Each path below is one point turned by a fixed rotation once a step. After each direction that follows a path, write how fast that rotation turns it, in degrees per step (0 if it stays still).
Each turn is a multiple of 5 degrees from 10 to 175, or 0.
Each row of a path follows its step; steps can be skipped.

step 0: [ 1.84  0.06 -0.25  1.84 -0.79 -0.90  1.74 -0.81  1.30 -0.60 -0.52 -1.41
  0.23  1.51  2.65 -3.76 -0.67 -1.23 -0.40  0.74 -0.68  0.05  0.66  2.06
 -0.06  0.01]
step 1: [ 2.40 -0.82 -0.80  1.73 -2.12  0.67 -1.12 -0.56 -0.77 -1.51  0.73 -0.17
  0.02  1.27  1.45 -1.60  0.57  1.52 -0.88 -0.55 -3.14  0.82  0.20  2.11
  1.05 -1.33]
step 2: [-0.21 -0.80 -0.16  2.66 -0.57  0.25  0.20 -0.05 -0.06 -2.44  1.56 -1.03
 -0.53 -0.03  0.32  1.06  1.37  2.05 -2.36 -2.20 -1.42  1.65 -2.07 -0.58
  1.38 -1.12]
step 3: [-1.09 -1.75  1.19  1.46  1.26  0.37  4.30  0.78  1.85 -0.96  0.34 -1.78
 -0.63 -0.20  0.71 -0.31 -0.42  0.56 -2.08 -1.20  0.47  0.22 -1.38 -0.07
  1.25 -0.38]
step 4: [ 1.33 -1.45  0.63 -0.54 -0.46  0.51  3.67  2.84  0.40  0.43 -0.12 -0.67
  0.76  1.73  0.08 -1.47 -1.68  0.08 -1.28 -0.36 -0.76 -0.69  1.50  1.89
  0.84 -1.17]
step 5: [ 1.11  0.29 -0.97 -0.39 -1.59 -0.57  0.45  2.66 -1.30 -0.77  1.21  0.05
  2.25  2.47 -0.77 -0.97  1.26 -0.58 -2.10 -1.39 -1.82  1.03  2.11 -0.21
  0.83 -1.05]
step 6: [-0.68 -0.03 -0.62  0.92  1.00  0.22  0.58 -0.86 -0.44 -1.79  0.91 -0.28
  1.85  0.53 -0.35 -2.12  3.50 -0.78 -2.32 -1.87  0.60  1.76  0.92 -1.36
  1.68  0.10]
step 7: [ 1.02 -0.77 -0.11  1.37  1.17  2.55  2.56 -1.86  0.06 -0.21 -0.10 -0.40
  0.97 -0.49 -0.07 -2.91  0.96  1.39 -0.55 -1.87  2.66 -0.01  0.41  0.64
  0.92 -0.03]
step 8: [ 2.96  0.10 -1.34  0.81 -2.10  2.30  2.00  0.73 -0.29  1.23  0.70 -1.21
  1.55  0.72  0.18 -1.28 -1.23  2.32 -0.34 -1.97  0.63 -0.88 -0.42  0.09
 -0.92  0.69]
step 9: [ 1.54 -0.57 -1.29  0.15 -1.16  0.54  0.11  0.77  0.50  0.78  0.82 -2.36
  2.36  2.05  0.69  0.03  0.24  0.03 -1.55 -1.18 -2.39  1.01 -1.30 -1.96
 -0.03  2.65]
step 10: [ 0.85 -2.56  0.33  1.05  2.93  0.62 -0.09 -1.13  0.69  0.06 -0.39 -2.03
  1.54  2.12 -0.69 -0.43  0.67 -0.57 -0.44 -0.27 -1.62  2.04 -0.07 -0.98
  2.47  1.20]
step 11: [ 1.47 -1.30 -1.29  2.92  2.10  0.75  1.21 -0.22  0.26 -0.29  0.13 -1.15
  0.67  0.82 -2.37 -0.45 -1.43  1.51  1.48 -0.15  0.64  0.69  1.82 -0.15
  2.34 -1.51]
Directions:
[-0.87 -0.55  0.11  0.28  0.41  0.04  0.37  1.01  0.59  0.21  0.69  0.08
  0.21 -0.58 -0.75  0.59 -0.63  0.20  0.04  0.89 -1.12  0.26 -0.12  0.08
  0.91 -0.65]
45
[-0.48  0.61 -0.48  0.85 -0.63 -0.71  0.21  0.39 -0.36 -0.46  0.97 -0.58
 -0.06 -0.15 -0.28  0.23  0.01 -0.76  0.00 -0.30 -0.08 -0.29 -0.41 -1.59
 -0.76 -0.01]
110
[-0.08  0.10 -0.13 -0.10  0.05 -0.40  0.41  1.31  0.31 -0.08  0.02  0.17
  0.07 -0.35  0.50 -0.95 -1.34  0.80  0.03  0.26  0.66  0.31  0.06  0.20
 -0.95  0.99]
85
[ 0.49  0.55  0.18  0.19 -0.09 -0.34  0.78 -0.08 -0.26 -0.70  0.99  0.26
 -1.45 -0.03  0.28  0.69  0.25 -0.47 -0.06  0.36 -0.25  0.54  0.11  1.29
  0.03  0.63]
20
[-0.07  0.24 -1.13  0.08 -0.43  0.20 -0.87 -0.50  0.61 -0.39  0.93  0.61
 -0.38 -0.28 -0.11 -1.34  0.03 -0.11  0.13  0.49  0.71  0.58  0.06  0.03
  0.65 -0.75]
65
[ 0.56 -1.05  0.40 -0.24  0.32 -0.38 -1.21  0.38 -1.19 -0.34  0.31 -0.07
  0.04 -0.48  0.31 -0.58  0.50 -0.11 -0.25  0.41 -0.94  0.82  0.43 -0.48
 -0.25  0.35]
85

step 0: [-1.49 -1.88 -0.29 -0.27 -2.53  1.75 -0.49  1.43 -0.76  1.46  3.25  1.40
 -0.96 -1.10 -3.24  1.35  1.45  0.48 -0.12 -0.37  0.24 -0.35  1.66 -0.23
 -0.31 -1.41]
step 1: [-0.62 -0.79 -0.09 -1.27  1.96  2.20 -2.51  0.76 -0.93 -0.89 -3.03  0.63
  1.28  1.08 -1.02  0.62 -0.23  0.10  0.43  1.03  2.30 -0.61  1.49  3.60
  0.12  0.20]
step 2: [ 1.72 -0.65  2.52  0.43 -0.16  0.72  0.28  2.39 -0.80 -1.53 -0.48 -2.28
  1.90 -2.17 -0.22  0.29 -0.34 -2.01  0.31 -1.63 -3.03  0.34  1.87 -0.12
  1.40 -0.01]
step 3: [ 1.42  0.74 -0.28 -1.03  2.06  1.35  0.13 -1.19 -3.15  1.10  1.22 -0.39
  1.61 -1.23  3.06 -0.65  1.55 -0.57 -2.27 -0.29  2.22  0.20  0.56 -1.54
 -1.27  0.33]
step 4: [-0.96  1.79 -0.13 -1.38  0.71 -0.11 -0.44  0.09  0.89  2.14 -0.11  1.83
  0.25 -0.05 -1.31  1.15  1.66 -3.42 -0.34  1.91 -1.56  0.19 -0.36 -2.18
  2.25 -2.43]
step 5: [-0.28  0.50  0.66  0.70  0.09 -1.35 -2.29  0.30  0.06  2.66 -2.10  2.02
 -0.12 -1.00  2.68 -0.59 -2.65 -0.27  0.90 -2.25  1.81  0.18 -1.25  1.73
  0.81 -1.29]
step 6: [ 0.62  0.21  1.72  0.05 -1.94 -1.19  1.17  0.67  3.57  2.33  0.58 -2.95
 -0.88 -1.48  1.57 -0.73  1.32 -1.06  0.02  1.73 -0.37 -0.29  1.70  1.87
 -0.32  0.73]
step 7: [ 0.17  2.60  1.20 -0.34  0.48 -1.80 -0.02 -3.82 -0.07 -0.96 -1.10 -1.31
  0.11 -0.59 -1.54 -1.24 -0.56  0.41 -0.88 -0.21  2.96 -2.48 -0.57 -1.21
  0.18  1.64]
step 8: [-0.92 -1.26 -0.11  2.92 -1.34 -1.23  2.88 -1.76  0.08 -0.99  0.53  2.41
 -0.45 -1.96 -0.44  0.79 -1.69 -0.08 -0.26  2.70 -1.37 -0.11  0.96 -1.34
  0.83 -1.61]
step 9: [-0.27  1.11 -1.09 -0.66 -2.04  1.05 -1.57 -0.73  1.13  0.05  0.23  2.06
  1.72  1.69  0.47 -1.25 -3.20  1.23 -0.23  0.43  0.81  0.66  0.97  0.41
 -4.01 -0.39]
step 10: [ 2.60  1.25  1.02 -1.09 -1.37  1.03  2.61  0.87  1.05 -1.91 -2.71  0.35
 -1.37  1.11 -0.52 -0.14  0.97  0.07  0.46  1.25 -2.96  0.09 -1.57  2.13
 -0.84  0.24]
step 11: [ 1.09  0.51 -0.22 -0.30  1.05 -0.86  1.32 -1.13 -0.26 -2.61  2.56 -0.03
  0.39  1.03  1.44 -1.03  0.15  1.93  0.22 -4.47 -0.22 -2.21 -0.43  0.10
 -0.01 -1.34]
Directions:
[ 1.30 -0.04  0.18 -0.19 -0.10 -0.45 -0.14  0.43 -0.48 -0.86  0.43  1.04
  0.92  0.21 -0.39 -0.79  0.89  0.12  0.59  0.21  0.31  0.74  0.49  0.35
  0.22 -0.34]
40
[ 0.20 -0.43  0.38 -1.26 -0.73 -0.49 -0.30 -0.11 -0.02  0.75 -0.26  0.49
 -0.92  0.73  0.03  0.12  0.27  0.71 -0.94 -0.59 -0.44  0.01  0.03  0.86
  0.41 -0.69]
70
[-0.83 -0.04 -0.99 -0.66 -0.14 -0.04  0.31  0.12  0.38  0.30 -0.34  0.61
  1.10 -1.00 -0.23  0.48  0.17  1.36  0.19  0.19  0.22 -0.04 -0.23 -0.51
  0.67 -0.48]
90
[-0.75  0.23 -0.81  0.87 -0.78  0.00 -1.39 -0.01 -0.69  0.38 -0.30  0.91
 -0.32  0.10 -0.08  0.13  0.34 -0.40  0.61  0.51 -0.49 -0.23  0.01  0.19
 -0.73 -0.67]
85
[ 0.20 -0.20 -0.66 -0.22 -0.42 -0.16  0.57  0.08  1.06 -0.50 -0.10 -0.14
 -0.91 -0.54 -0.21  0.85  0.62 -0.95  0.34  0.07 -0.79  0.75  1.11 -0.32
  0.30 -0.26]
170
[ 0.42  0.75  0.33  0.21 -0.74 -0.10  0.52 -1.60  1.20 -0.15 -0.17  0.61
  0.39 -0.34  0.64 -0.73 -0.36 -0.25 -0.04  0.30 -0.21 -0.49 -0.29  0.30
 -0.22 -0.58]
20
[-0.55 -0.24  0.30  0.62 -0.12 -0.14  0.19 -0.23  0.15  0.81  0.13 -0.22
  0.59 -0.52  0.01 -0.55  0.37  0.44 -0.51 -0.78 -0.47  1.65  0.41  0.15
 -1.22  0.19]
115
[-0.35 -0.18  0.32  0.61 -0.26  0.14 -0.87 -0.88  0.38  0.01  0.75 -0.56
 -0.60 -0.68 -0.79 -0.18  0.17  0.61  0.48  0.22  0.66  0.19  0.29  0.99
  1.14  0.44]
55

step 0: [ 0.38 -1.20  0.08 -1.67  0.39  1.63  0.66  0.65  1.17  1.52  0.44  1.52
 -1.42  0.74 -2.18  0.28  0.84 -0.99  1.51  1.01 -1.01  1.07 -2.45 -2.77
 -1.11  1.43]
step 1: [ 2.46  0.59  1.41 -0.36 -1.10  0.94 -0.57  0.01 -0.32  0.28  0.68  3.47
  0.94 -0.54  0.79  0.76  0.95  0.17  0.44  1.08 -1.55  1.38 -1.80  0.32
 -2.93  0.18]
step 2: [ 0.20  2.30  1.71 -0.75 -1.55  2.38  0.73  1.30  1.55  1.87  0.21 -0.54
 -0.13  2.55  1.28  0.04  1.44 -0.35 -1.16 -0.17 -1.41  1.13 -0.94  0.61
 -1.48 -1.22]
step 3: [ 0.93 -0.12  2.25  0.43  0.86  2.23  0.00  0.86  2.41  0.70 -0.35 -0.41
 -0.73  0.70 -0.13 -1.25 -0.08 -1.95  1.37  3.11 -2.08  0.24 -1.57  0.26
  0.89  0.88]
step 4: [ 1.58 -0.51  0.74  0.39 -1.49  0.78  2.14  2.34 -1.55  0.48  1.41  0.78
 -0.61 -0.51 -0.25 -0.08  0.18 -1.45  0.01  2.24 -0.84  2.50 -0.83 -1.30
 -1.19  2.28]
step 5: [-0.55  0.18  0.72  0.32 -1.57  1.03  1.69 -0.36  1.14 -0.49 -0.18  0.59
 -0.59 -0.22 -0.57  2.18  1.86 -1.41  0.24  0.81 -2.44  1.29 -0.68 -0.50
 -3.87 -1.29]
step 6: [ 1.67  2.99  2.58  0.78  0.20  0.77  2.37 -0.88  1.73  1.18 -1.05  0.90
  0.64  0.77  0.22 -0.82  1.11 -1.46  0.71  1.31  0.03  0.04  0.08  1.77
 -1.76  0.54]
step 7: [ 1.70  0.78 -1.01  0.27  0.29  2.16  1.00  1.06  1.39  1.06  0.93 -1.38
 -1.06  1.02  0.03 -0.01 -0.75 -3.66 -1.76  1.20 -0.71  0.94 -0.42  1.01
 -0.77  2.05]
step 8: [-0.17 -1.00 -1.22  0.97  0.59  0.20  1.37  2.43  0.43  1.55 -2.00  0.87
 -0.54 -1.25  0.26  0.27 -0.74 -1.76  0.97  2.83 -2.09  0.82 -0.15 -0.43
 -2.73  0.01]
step 9: [ 0.93  1.16  0.47 -0.29 -2.28 -1.55  2.01  0.25  2.24  1.36 -0.28  0.64
 -0.28 -1.10 -1.97 -0.73  0.20 -0.38 -0.12  0.72  0.60  1.28 -1.28 -0.35
 -3.62  0.40]
step 10: [ 1.81  2.11  0.37  0.02  1.27  1.54 -0.56  0.74  3.11 -1.26  0.76  0.32
 -1.13  0.33  0.69  0.49  0.34 -1.08 -0.42  0.96  0.93  0.04  0.26  0.99
 -3.84 -0.08]
step 11: [ 1.60  2.38 -0.89 -0.48  1.93  0.32  0.68  2.04 -0.50  2.43 -0.03 -0.63
 -1.45  1.76 -0.12 -1.93 -0.24 -1.60  0.85  1.41 -1.58 -0.65  0.06 -0.09
 -2.09 -0.12]
Directions:
[ 0.17  0.70  0.38  0.15  0.06 -0.34  1.08  0.95 -1.17  0.88 -0.34  0.47
  0.34  0.31  0.61 -0.66  0.21  0.71  0.21  0.02  0.93  0.25  0.64 -0.23
  0.06  0.29]
155
[ 0.78  0.33 -0.24  1.02 -0.02  0.61  0.57 -0.13  0.13 -0.33 -0.15 -0.59
  0.65  0.18  0.09  0.33 -1.41  0.60  0.70 -0.93 -0.25 -0.07 -0.49 -0.91
 -0.07 -0.11]
0
[-0.37 -0.29 -0.55  0.11  0.39  0.49  0.55 -0.53  0.12  0.90 -0.94  0.68
  0.75 -0.22 -0.71  1.08 -0.27 -0.64 -0.46 -0.55  0.45 -0.11  0.46  0.53
 -0.03  0.87]
40
[ 0.22 -0.17 -0.11  1.33  1.19  0.23 -0.34 -0.22 -0.21 -0.37  0.35  0.50
 -0.45  0.33 -0.17 -0.43  0.44 -0.35 -0.61  0.00  1.17  0.54 -1.16 -0.28
  0.11  0.29]
110
[ 0.92  0.13  0.53 -0.41  0.21  0.27 -0.11  0.02  0.49  0.12 -0.34 -0.89
 -0.80 -0.11  0.44  0.86  0.47 -0.02  0.13  0.41  0.87 -1.20  0.11 -0.65
  0.55  0.98]
100

step 0: [ 0.39 -0.28 -0.22 -1.04 -2.88 -2.71 -0.85  0.49  0.24 -2.62  1.29  1.57
 -0.19  0.16 -1.92 -0.24  1.03 -0.40  0.58  1.31  0.39 -2.23 -1.31 -0.33
 -0.46 -2.20]
step 1: [-0.77 -1.59  1.17 -1.15 -0.57 -1.23 -0.96 -1.55  1.57 -3.09 -2.68  0.84
  1.64  0.88 -1.16 -1.28 -2.11  0.25  1.09 -0.31 -0.29 -1.29 -0.05 -1.47
  0.49 -1.13]
step 2: [ 0.36 -0.83  1.13 -0.51 -0.64 -0.94 -0.56 -1.43  0.40  0.22 -0.37 -2.48
  0.87  3.22 -0.10 -0.22 -1.95  2.64  1.71 -1.26 -1.51 -0.44 -2.44  0.73
  0.01 -0.28]
step 3: [ 0.94  0.39  1.87 -0.10 -1.51 -0.13 -0.98 -1.34 -2.12 -0.12 -0.44 -1.40
 -1.51  2.07  0.42 -1.73  2.14  0.26  1.07  0.17  1.05  0.97 -2.83  0.11
  1.59 -1.76]
step 4: [-0.26  1.54  2.56 -0.78  0.39 -0.08 -2.16 -0.75 -1.73 -2.37 -2.23 -2.13
  0.09 -0.55  0.49 -0.12 -0.49 -1.19  0.78  0.60  1.01  2.25  1.13  1.30
  1.23 -1.05]
step 5: [ 0.32 -0.18  1.19  0.66  0.51 -2.65  0.32  0.40  0.26 -0.69 -0.53 -3.30
 -0.60 -0.55  2.93  1.95 -1.22  0.70  0.72 -0.93  1.28  2.14  0.44  0.69
 -1.71 -0.21]
step 6: [ 1.06 -1.62  3.16  1.77  0.28 -2.36  0.23 -0.22  0.27  0.48 -0.20 -0.41
 -2.65 -1.44  0.35  0.00  2.83  1.75 -1.46 -0.22  0.83  0.74  0.25  0.23
 -0.58  0.94]
step 7: [-0.19 -0.56  1.78  0.12 -0.59 -2.43 -2.23  1.79 -0.08 -1.44  1.44  0.25
 -0.04 -1.04 -2.16  1.09  2.29  0.02  0.00  0.52 -1.28  0.36  2.65  1.53
  0.77  0.77]
step 8: [ 0.56 -0.32 -1.13 -1.29 -0.62 -3.23 -0.78  1.65  2.61 -2.65  0.42  1.42
 -0.35  0.03  0.41  2.41  0.43  0.80  1.41 -0.44  0.28 -0.76  1.18 -0.84
  0.12 -1.57]
step 9: [ 0.88 -0.53  1.24 -1.27 -0.46 -2.06  0.46 -1.54  2.43 -1.69 -0.85  1.11
 -0.87 -0.24 -2.22 -0.22 -1.08  2.80 -0.53  0.42  0.35 -2.92 -1.55 -0.44
 -0.45 -0.02]
step 10: [-0.79 -2.13  0.87 -0.69 -2.41 -2.01 -0.78 -0.93 -0.87 -0.75  0.63 -0.95
  1.51  2.31 -2.92 -1.90 -0.25  0.24  1.24  0.69 -1.16 -1.61 -1.30  0.68
 -0.24 -0.41]
step 11: [ 0.45 -1.28  0.55 -1.10 -0.70 -0.01 -2.30 -1.19 -0.04 -1.25 -1.81 -0.48
  0.12  3.16  1.01 -0.73  0.23 -0.30  2.58 -0.72 -0.95  0.21 -0.69 -1.43
  1.85 -2.64]
Directions:
[ 0.46 -0.15 -0.58  0.01 -0.16 -0.68  0.07  0.05  0.53  0.23  0.61  0.22
 -0.32  0.70  1.16 -0.24  0.90 -1.12  0.11 -0.55  0.37  0.01 -0.67 -0.44
 -0.85 -0.87]
135
[ 0.08  0.21 -0.95 -0.32 -0.24 -0.16  0.27 -1.01  0.19 -0.73 -0.23 -0.60
 -0.06 -1.00 -0.33  0.14 -0.69 -0.21 -0.46  0.71  1.24 -0.16  0.16  0.24
 -0.90 -0.66]
85
[ 1.20 -0.78 -0.23 -0.37  0.09  1.00 -0.36  0.28 -0.55 -0.89  0.00  0.07
  0.36  1.27 -0.45 -0.59 -0.87  0.07 -0.02 -0.14  0.42 -0.25 -0.74 -0.13
 -0.14  0.03]
40
[ 0.03 -1.02 -0.18 -0.30  0.70 -0.22 -0.50  0.27  0.82 -0.02  1.13  0.97
 -0.49 -0.88 -0.30 -0.23 -0.28  0.12  1.07  0.87  0.10  0.24 -0.23  0.06
 -0.16  0.50]
40
[ 0.55  0.38  0.08  0.82  0.60 -0.40 -1.10  0.32 -0.42  0.73 -0.24 -0.53
 -0.06 -0.10  0.27 -0.05 -0.43 -0.24 -0.51  0.34  0.89  1.61 -0.30 -0.22
  0.13  0.47]
40
[-0.47  0.45 -0.07  0.59 -0.74  0.04  0.08  0.30 -0.31 -0.44  1.50 -1.20
 -0.05 -0.01 -0.40  0.64 -0.39 -0.27  0.67 -0.32  0.13 -0.26 -0.31 -1.01
 -0.08  0.69]
140
[ 0.56  0.49  0.60  0.37 -1.33  0.02  0.50 -0.36 -0.02 -0.27  0.29  0.49
  0.31  0.34  0.18 -0.80  0.59 -0.34 -0.15  1.57  0.01  0.20  0.10  0.23
 -0.14  0.93]
110
[-0.63 -0.02  0.59 -0.05  0.14 -0.35 -0.01  0.48 -1.33  0.23  0.34  0.28
 -0.23 -0.63 -1.19 -0.90  0.62 -0.66 -0.56 -0.12  0.44 -0.51 -0.84  0.40
 -0.06 -0.45]
110
